The rows below come in pairs that one turn or mirror swaps. Which row does each named row swap with?
The rows were stretched afterwards, more along some directions than others.
vivod: [-11  -3 -23  13  32  25  13  10   3   9  -9  16  17   8 -18  -6]
lonat: [  8 -14  10   9  29  13   5   6  23  -5   3  28  -3   5   4   0]
vevi: [-23  21  -3  11   1   2  -2  11 -19  14   1  28 -25  23 -30  14]
teg: [  8  10   0  -1   5 -27  27 -12   4  15 -14  21 -47   3  10   3]
taku: [-16  20   6   2   6  10  20  15  -7   7  10  32 -20  19 -35  20]
lole: [-22   3  -9   0   7 -18  -2   8   4  -5  -2   9   4   5 -10  -7]
kiged: [-19  -1 -11  10   4 -15 -13   7  -8 -10   2  12   5   7  -5  -8]
gureg: [-20   7   5   7   6 -25  -9   1  -5  -5  -6  27 -13  14  -6  -4]
nufa: [-17   8 -16   7   5  -9  -6   1  -2  18 -17  24 -24  12 -16 -23]
Purut: [  7  13 -12 -11  12 -17  28  11   3  13   4  22 -16 -15   4   2]
nodut: [-23   4  -8  11   4 -21 -14  -3  -4  -7   2  23   0   3  -5  -2]
zive: [ -4  15  -2  -4  19 -14  17  -8   3  18 -27  17 -24   9   3   0]
tebek: [-41  -7  -4  -5  14   4   7  13   0  30 -29   8  -7   7 -21   7]
Dil: [ 6  2  3 11 32 32  5 10  3  8 -2 32 14 22 -6 -5]
vota: [-23  17   0   7   7  10  15  15 -13   7  11  24 -11  22 -35  18]
tepa: [ 23  17  -4  17  11  10   2  -2  -1  13   3  14 -14  24  -3  -7]
nugot: [-27   4 -27  16   3   4  -4   1   6  14  -5  18   4   5 -28  -3]
lafer: [  8  -2 -25  15  27  28  11   8   2  19  -6  15   5   5  -1 -12]
zozi: [  0   6 -10   8   9  -8  -1  12 -11 -12  12  12  -7   3   2 -23]
Zil: [  5  19  -8  21   4  16 -15  -8  -4   5  -2  20  -3  20  -2  -7]
fizin: [-30   4  10  -5  17  -1  16   4   5  34 -35  28 -21  12 -24  17]
Pulu: [ 22  22   3  14   4  16   7   0  -5   6   5  23 -25  27  -6  -6]
kamok: [-1 -9  8 15 23 20 -9 -4 12 -8 -9 24  4 14 -3 -4]
pazu: [-22  14  -6  10   1   8  12  21 -13   9  12  26 -11   9 -30  20]
Forud: [-17  13  -4   9   5 -16 -10   6  -6  -8   0  27 -10   7  -4  -8]
zek: [ -3  -3  -9  -5   7  -5  35   3   9   5  -9  11 -16 -14 -14  15]
kana: [  7  14   8  -4  18 -16  40  -6   4  25 -17  22 -40   4  -3  17]
popaf: [ -1   9   6  -8   5 -22  14  -2   7  21 -19  18 -39   8   5   2]
puzu: [ -1  -9   1  20  28  20   6  -4   6  -4 -11  24   8  11  -6   4]
Voko: [-40 -10   2  -7  16   3  16   8   3  26 -27   9  -6   6 -22  14]
Vog: [  0 -11  11  16  18  14   9  -6  15 -14  -2  36   1   9  -6   9]
regev: [-43  -4   2 -12  17  -6  15   8   7  31 -28  18  -9   6 -21  11]
Faki: [  4  -8  14  22  14  17  -7  -6   6 -14  -1  30  -6  20  -3   6]
lov: [ -8   2  -4  -4   9 -15   8  14 -10   2   1  22 -15  -4  11   3]
Pid: [  3 -12   1  17   8  25   8  -7  11 -20   3  19   4   7  -5   2]
gek: [ 11   3 -10  12  21  40  10  15   1   1   0  22   4   8   1 -11]
vamo: [ 20   8  10   3   4   1  16  13  15   3   3  36 -33  -4  -6  16]
poda: [-37  -9   1 -10  24   1  22   7   5  27 -26  14  -9   9 -27  12]
Fikid: [ -4  15 -15  19   9   1  -5  -4 -12  23  -1  10 -18  23 -11  -5]
fik: [-10  15  -2   8   9  21  17  20 -16   5  13  19 -12  19 -28  16]
bapi: [-17  -2 -15  -2   0  -9   6   6   6  -1   1  20   6 -21  -3   5]
Lonup: [-11   9  -7 -16  15 -10   4  16   6   9  -3  18  -2  -3   1 -10]

zek swaps with nugot
Voko swaps with vota
lole swaps with Pid
tebek swaps with taku

The rows below come in pairs that one turn or mirror swaps. Which row does each named row swap with?
The rows were stretched afterwards, more along some directions than others.
bam: [  9   7 -31  21  12  -5   6  31   1 -13   3  18  25   5 -12  12  -8   0
   4]
Moguv: [ 10  13 -15   4   1   0   6  10 -15  -4  -2  11   9  -8  10  10  -3   1
   9]
Tak: [ 10  -5  12 -15  13 -19  -9   0  15   0   9 -34  27  -4   4  -7   7  -4
   6]
bipiz: [  9  18 -31  17  -3  23  11  24   8 -19   5  31  -4  26 -15  -7  -7   5
  -4]
Rin: [  2  -1  18  -8  16  -5  -7  -5  19  -3   8 -26  13  -4  -3 -15  10 -10
   6]
moz: [ 5 -1 -4 23 -2  0  6 10 -5 -8 -1 13  8  1 -1  3 -9 14 -8]
vema: [  8  11 -28  10  -7  20  11  30   0 -18  -1  33  -8  29 -11  -2  -8  -1
  -2]
nof: [ -7  -9  14   2  16   5  -4 -27  18   5   3  -1 -25   5 -19   1 -15 -15
   9]
Gapeg: [ -9 -14   5  -2   6  -1  -6 -13  11   5   7  -5 -21   4 -17  10 -19 -16
  11]
ganum: [ 17   4  14 -12  19 -21  -1   0  22   6  17 -38  27  -4 -12  -9   5   1
  -3]
Bisug: [ -2  -3  14 -20   8  -8  -2  -2  16   4  16 -28  17  -8   2 -12   3  -4
   6]
Lun: [  3 -10  17 -29  16 -22  -6  20  14  -1   5 -38  21   1  12  -1   6  -8
  11]
bozu: [  1  -3  21 -16  21 -11  -1  -1  12   0   1 -39  15 -13  -1  -8   9  -9
  -6]
Gesun: [-12 -18  10  -7  13  -4  -3 -16  14  13  10  -1 -14  -2 -14   5 -17  -6
   4]
Neb: [  0 -18  19 -20  11 -18 -10  16  10  -1   6 -38  18 -16   5   0   5  -9
   1]
guk: [  6 -18  19 -15  10 -15 -10  17   6   2   2 -41  15 -12  16   0  10  -9
   0]
Nupi: [  9  17 -32  16  -1  25  12  23   5 -19   2  35   0  28 -12  -7  -4  11
   0]
vesu: [-11  -4   8   7   5  -7  -3 -28  17  13  15  -9  -5  -6 -26   5 -26 -12
   4]
zozel: [  6   6 -12  -2  -8  -6   6  15 -23  -2  -5  11   6  -8  16  13  -2  -3
   6]
kun: [-14 -20  15  -4   7  -3 -12 -22  15  15  11  -5  -6   4 -11  13 -27  -6
   8]
vumuz: [  4  -7  16 -16  10  -6  -6  -1  16   1   8 -35  16 -10   4 -12  11  -4
   4]
rolim: [-14 -13  11   1  11  12  -4 -22  19   5   8   0 -22   0 -20   4 -22 -12
  10]
nomif: [  2  -1   1  20  -2   2   3   6  -7  -5  -3   7   9   1   2   2 -11  12
  -2]
rovi: [ -6 -24  10   1   7   1  -7 -13  13   1   1  -3 -25   3 -13  10 -17 -11
   6]
vogo: [  9   8 -32  18  13  -9   3  30   5 -12   6  18  28   8 -16  12  -5   2
   5]
das: [  7  15 -16   5   3   1   8  18 -17  -6  -7  19   7  -2  12   8   0   0
  10]
nuz: [ 15  17 -30  11   0  28  11  22   6 -13   5  27  -2  30 -12  -8  -4   4
  -1]
manif: [  9 -13  22 -20   7 -15 -10  14   9   5   5 -40  14  -8   8  -3  10  -4
   2]
piba: [  7  -2  19 -19  21  -8  -1   6  17  -3   9 -33   7  -5   4  -9  13  -5
   2]
Gesus: [  0  -9  18 -27  17 -11   4  20  12  -2   2 -34   4  -1  10 -15   8  -8
   5]
Zemi: [ -9  -6  10  -2  15   3  -1 -25  21   7  13   6 -17   8 -23   0 -20 -11
   9]
loke: [  6  14 -15   3  -7  -5   5  12 -15   3   1  14  11  -3  13  10  -7   4
   9]
Bif: [ 11   9 -33  17  13 -13   4  29   2 -12   6  14  29   3 -14  11  -1   0
   8]
nuveb: [-11 -12  12   7  10   7 -10 -40  21   6  11   2 -11  -4 -25   1 -17  -8
  12]
bamo: [  5  10 -11  -4  -7  -2  10  11 -17  -5  -8  13  -9  -5  12   6   3  -4
  11]
tun: [ 11  16 -28  11  -3  28  11  26   4 -16   1  29  -6  28  -8  -5  -5   5
  -2]
daf: [ 17  20 -39   8  -2  18  12  30   9 -17   9  29   8  34 -13  -5  -7  10
   5]
giv: [ 13  15 -34  11  -5  21  10  27   8 -17   6  33  -1  32 -11  -6  -5  10
   2]
Kor: [  6   0  -4  25   1   5   3  10  -1  -4   0  15  12  11  -3   2 -14  15
  -2]
gika: [  9   7 -32  16   8 -13   5  30   2 -12   7  15  32   5  -9  13  -4   5
   8]
zor: [-12 -11  28  -1  21  -2  -2 -26  12   8  -7 -10 -22  -6 -17   3 -14 -17
  -3]
tud: [  8  12 -17   0  -5   0   5  15 -17  -3  -3  12   8  -2  16   8  -3   1
  14]
Vum: [  8  14 -16  -2   0   2  10  17 -17  -8  -7  14  -4  -2  13   9   2  -3
  10]
figif: [  3  -3   1  24  -4   6   2   5  -3  -4  -2  12   6   5  -3  -2 -12  14
  -5]
Lefo: [-14 -18  16   4  11   0  -8 -20  10   5   8  -6 -22  -2 -16  10 -24 -16
   1]
Bovo: [-11 -15  11   7   3  -3 -13 -29  16  11   8   0  -4   0 -17   6 -24 -10
   7]

zor swaps with bozu
Zemi swaps with Bisug
vumuz swaps with nof

